In the data rows, the value 128 means zero.
Some points:
[125 100 104 176  76  86 216 141 125 145 102 224 119 121  19 129 154 127 135  86 146 117 162  76 114  72 164  99  85  96 158 138 173 190 163  74 137 153 156]
[118 130 200 140  93 123 101 133  95 101  66 174 165  93  98 108 140 129 121 169 140 173 122 139 108  11 161 188 149 149 120 132 127 128  63  75  66  90   8]
[183  62 177 123 138 182  77 178  27 103 148 153 145 126 145 198 121 177 138 155 186 168  44 115 149  95 141 129 118  39 190 165 154  54  96  54 151 182  67]
[108 123 122 145 117 100 214 110 169 168 170  86 165 211 168 167  97 153 132 130 106 153 219 122 131 158 152 137  49 159 195  86 148 133 166 109 202  94 131]
[ 64  96 108 100  88 189 156  79 179  69 127 122  85  95 198 160  94 121 162  65 162 118 133 179 150 122  76  49  99 122 110 141 154 123 159 127 144 123 142]
[136 161 197  81  96 140  54 139  46 120  78 180 126  88  10 144 126 112 151 133 139 142  90  80 109  73  88 179 102  63  81 209 107 138 102 105 136 136 134]
[203 184  83  66 133  74 190 157 132 149 130 101 196 178 117 199  90 103 220 129 147 218 207 141 103 100 192 167 113 164 199  98 163 122 210 108 109 103 141]
[166  80 125 199 160 108 152 124 150 217  14 142  68 106 114 235 138 166 152 135 157 107 145 112 118 118 173  63 157 107 109 101 137 163 123 116 193 199 252]
[110 175 104 181 103 184 198 100 144 134  93  78  82  84  55 163 138 173 136 119 150 104 169 105 161 117  54  98  61 150 158 179 139 147  53 126 107 156 200]
[117 107  90 193 140  77 177 121 162 118  58 162 126 140  92 156 143 142 176  86 156 110 228 119 169 171 172 117  94 188  79 108  79 197 186 109 166 144 214]
[158  97 153  95 147 164 108 117  85 194 177 120  63 108 167  93 157 112  87  80 113  96 113 115  86 107  59 134 160 106  71 125 157 117 175  55 108 170  51]
[161  60 154  85  49 197  95 148  65  93 169 101 105  85 159  89 156 154 112  72  97 148  82 143 106 128 124 117  96  86 100  50 173  78 147 173 122 198  87]
[192  70 107 181 113 121 255 163 174 171  98 202 158 135 114 164 112  72  98  83  93 140 165  89  50 138 172 108 114 156 232  89 215 144 141  33 213 253 101]
[100 131 136  86  72 124  78 157 163 137  81  85 106  57 159 136 147 175  98 175 152 105 135  71  74 176  74  82 110 106 189 217 156 110 125 143 220 121 208]
[192 114 144 126 153 114 116 189 139 157 152 110 158 114  48 156 137 101 131 199  83 114 130 128 130 116 103 126 131  71 107 111 126  82 131 116  98 118  75]
[157 105 118  68 111 197 193  44 143  44 254 142 163 189 185  97  77 184 117  45 138 142 153 125 170 196  96   8 138 110  97 131  93 127 145 109  71 142 193]
[155 156 103 104  60 161 188  93 146 171  78  86 152 211 194 236 126  98 139 146 160 163 189 133 130  54 170 136  95 185 161 132  99 142 163  87 101  72 117]
[131  50 140 164 143 168 117 133 127 107  94 174  97 118 141  84 136 164 125  59 157 116 170 106 146 139 130  36 123 137 159 245 166 145 137 121 126 217 199]
[115 124 114  95 181 128 225 129 121 164 255 134  96 118 225 121  64 171  84 114 132 187 201 114 199 222  80 101 119 145 166 158  97 141 169  92 137 158 137]
[112 191 126 136 117 127 167 120 132 201  78 178 185 205 180 152 169  80 181 128 150 145 199 134 149  68 130 161 110 141 193 109 118 144 149 187  85  63 145]
[171 116  97  76 148 181 118 124 174  94 162  51 134  86 141 163 153 128 140 139 158 138 109  89 133 125 100  97  65 103 126 130 211  95  82 173 131  67 177]
[130 137 122 177 155 166  87 121 121  99 120 163  44  85 218  55  68 131   0  92  76 111  77 115 203 130  73  56 147 117 125 158 134  90 106 123  94 156  84]
[184 107 166 118 222 139  94  81 141 110 166  99 154  88 141 176  79 111 112 131 148 174  78 129  85 168 132 112 179  64  80 119 108  56  50 130  95 129 132]
[ 64 153 121 124 117  60 143 193 109 107 103 156 147 138 182 128 161 133 146 150 111 120 156 118 186  93  98 151 128 105 168  81 101  86  96 177 124  88  65]
[151  85 171 122  93 108 113 141 117  59 200 134 153 143  88 119  86 106 115 155 139 195 174 106 116  61 138 130 116  75  93 119  90  94 138  70 135 124  48]
[119 136 106 163  64 151 168  96 155 101 181 133 143 177  69 105 137 118 116 102 142 123  71  89  89  47 139 147 109 142  54 185 133 157 144  82 160 139  89]
[ 97 216 122 141 101 113 164 211  37 143  37 235 112 115  53  31 160 121 116  87 185  85 115 191 103  33 116 255 131 130 114 138  77 137 119 142  27  22   0]
[ 90  73  58 133 255 122 200 113 185 137  44 120 116 121 112 199 171 155 116  59 198  95 141  85 131 187 141  59 110 169 157 162 178 199  68 182 166 118 206]
[ 65 117 123 150 109  99 126 112 116 121 148  74 117  98  90 122 157  97 101 129 106 135 122 157 142 133 105 165  76 181 114 152 119 124  96 151 150 117 118]
[112 101  93 154 191 158 117 139 190 104 155 144 117 101 197 171  63 215 111  72 148 125 134 141  54 163  85  20 108 109 144 205 202 170 163 113 109 222 216]
[138 112 114 119 113 166 102 119  99 204 184 172  97 159 190  72 126 150 103 147  84  64 173 138 219 178  86  95 164 140  91 101  98  89 101 140 127 162  98]
[109 114 114 202 166  98 113 162 130 139 221 146 135 153 125 113 104  57  76 129  86 163 121  96 137 209 166 188 160 118 104  84 163 123 129  95 151 124 118]
[148 154 163 115 162  60  55 166  91 146 127 145 107  93 189 126 120 108  89 101 119  83  93 203 163 116 138 155 209 114  84  89  61 123  69 158  86  46 113]
[100 100 118 212 155  86 200 134 160 177  29 127 126 149 127 185 207 141 129 164 123 110 142  94 108 134 177  85 117 165 156  64 144 115 149  84 215 122 181]
[ 97 120 105 160  85 106  42 130 140 113  40 145  96  65 116 126  86 201  90 197 117 154 135  91 176 206  23  95 100 129 169 187 196 173 139 154 209 161 244]
[ 62 154 100 178 183 126  91 170 117  50 193 136 201 124  85 133 135  63  96  94  80 137 105 240 117 173 144 185 124 120 110 174 154 139 156 135 150  76 111]
[197 124 140 138  24 168 160 132 107  95  51 120 131 128  37 183 189 147 200  22 101  38 125 184 100  71 147 129 117 149  99 124 163 151 125  84 145 148 189]
[ 72 110 146 114   2  85 120  78 164  28 161  43 214 147  72 145  98 105 146 133 112 169 100  90  64 132 104 171 104 135 113 125 150 131 166 109 140  82 106]
[168 100 141 115  41 157 155 163  98 174  66 150  94 156 110  94 133 135  93  83 168  63 156 166 135 130 137  81 156 136 101 111 151 180 160  68  66 160 161]
[120 174 130 138  82 138 158 119 171 200  18 131 158 110 125 139 141 150 157  78  99 141 207 144 120  91 125 155  44 126 135 127 128 153 194  94 102 113 127]
[147  81 132 121 170 169  69 105 113  97 220 131  48 116 150  55  38 172  71 116 142  96  94 109  59  97  56  80 185  94 114 141 101 120 141 138 124 182  73]
[ 43 158 152  61  90 135 135 156 184 115  73  95 156  93 156 172 146 200 180 133 189 114 162 119 217  78 158 166  92 101  86 196  95 146 154 107  96 103 155]
[120 222 162 139  66  32 109  64 140 156 102  95 105 189  98 105 121  61 116 201  58 133  97 142 121 178 117 159 169 130  85 123  96  84  99  64 168  79  89]
[145 136 160  57  98 179 133 163 112 134 177  60 171 116  62 153 146  59 186 106  94 133  83  73 128 137 122 162  93 107 135 179 152 109 111 106 156 110 155]
[144  64 157  82  46 123  84 142 108  93 240  80 205 158  57  89  92  87 199 203  62 243 106  60 155 134 175 145  32 128  87  92 123 128 150  82 119 158  85]
[150  82 146 137  89 113 108 106 197 138 170  48 226 166  98 127 110 115 172 192  70 140 136  91 106 185 105 138 129 105 129  85 122  97  64 138 134  96 138]
[107 118  77 120 159 104 112  96 185  72 190   1  96  88 139 133  91 158  83 116 165 121  70 212  44 129 189  81 129  93  76 100 166 103 158 182 166  77 146]
[ 71 107 168 113 165 164  20 102 117  96 115  89  68  82 153 160 101 142  66 134 110 116 111  97 198  82 144  66 170 107 122 139 198 154  93 124 161 169 154]
[207  81 157  63 136 195  62  86  85 158 198  41 109 121 124  92 176 160  80 109 121 168  97 133  95  90 103 114 167  92  84  94 144 128 145  92  96 158 103]
[144 182 152 125 146  92  99 149 123 177 120 120 163 170 181 142 123 109 106 157 157 195 101 132  99  98 162 141 152 112 123  86  85  80 114 131  62  61  84]
[124 170 136 101 125 170 192  75 163 135 113  90 103 179 132 184  67 104 157 100 129 160 159 116 116  85 205  90 122 145 180  71 121 146 117 108 100  45 144]
[129 145 137 141 142 133  99 165  72 100 153 173 111  87 172 130 140 137 109 110 168 147  78 186 133  74 149 164 143  91 143 174 124 119 108 146 128 160  43]
[179 160 153 112 133 134 122 164  98 122 173 137 189 145  61 195 130 109  86 177 158 145 178 104  67  72 186 121 113 101 120 116  77  87 175  86 137 126  82]
[ 65 161  97  56 117 185 192  56 172 144 157 144 119 133 252 158 113 188 139  99 118 140 173 117 168 186  93  71  66 158 203 186 160 113 114 126 170 136 193]
[102 187 146 192  95  92 181 101 155 122  81 137 129 154  61 116 169  81 125 100 120  97 156 155  94 119 115 174 136 128  47 110 111 167 130 119 111 126 163]
These points spread out most along one direction. Take the direction at right angles to it along which they spread out most. Then take the direction at right angles to both along which they spread out most. Go by this last direction. How far along it is each point below, from 0 to 99? The average is 50, and the first point in the table lies past the average. One standard deviation of the points above along it is 16.
[ 97 120 105 160  85 106  42 130 140 113  40 145  96  65 116 126  86 201  90 197 117 154 135  91 176 206  23  95 100 129 169 187 196 173 139 154 209 161 244] 63
[171 116  97  76 148 181 118 124 174  94 162  51 134  86 141 163 153 128 140 139 158 138 109  89 133 125 100  97  65 103 126 130 211  95  82 173 131  67 177] 37
[112 101  93 154 191 158 117 139 190 104 155 144 117 101 197 171  63 215 111  72 148 125 134 141  54 163  85  20 108 109 144 205 202 170 163 113 109 222 216] 52
[117 107  90 193 140  77 177 121 162 118  58 162 126 140  92 156 143 142 176  86 156 110 228 119 169 171 172 117  94 188  79 108  79 197 186 109 166 144 214] 55
[147  81 132 121 170 169  69 105 113  97 220 131  48 116 150  55  38 172  71 116 142  96  94 109  59  97  56  80 185  94 114 141 101 120 141 138 124 182  73] 57
[120 222 162 139  66  32 109  64 140 156 102  95 105 189  98 105 121  61 116 201  58 133  97 142 121 178 117 159 169 130  85 123  96  84  99  64 168  79  89] 43
[150  82 146 137  89 113 108 106 197 138 170  48 226 166  98 127 110 115 172 192  70 140 136  91 106 185 105 138 129 105 129  85 122  97  64 138 134  96 138] 21
[145 136 160  57  98 179 133 163 112 134 177  60 171 116  62 153 146  59 186 106  94 133  83  73 128 137 122 162  93 107 135 179 152 109 111 106 156 110 155] 36
[144 182 152 125 146  92  99 149 123 177 120 120 163 170 181 142 123 109 106 157 157 195 101 132  99  98 162 141 152 112 123  86  85  80 114 131  62  61  84] 45
[125 100 104 176  76  86 216 141 125 145 102 224 119 121  19 129 154 127 135  86 146 117 162  76 114  72 164  99  85  96 158 138 173 190 163  74 137 153 156] 64
[107 118  77 120 159 104 112  96 185  72 190   1  96  88 139 133  91 158  83 116 165 121  70 212  44 129 189  81 129  93  76 100 166 103 158 182 166  77 146] 36
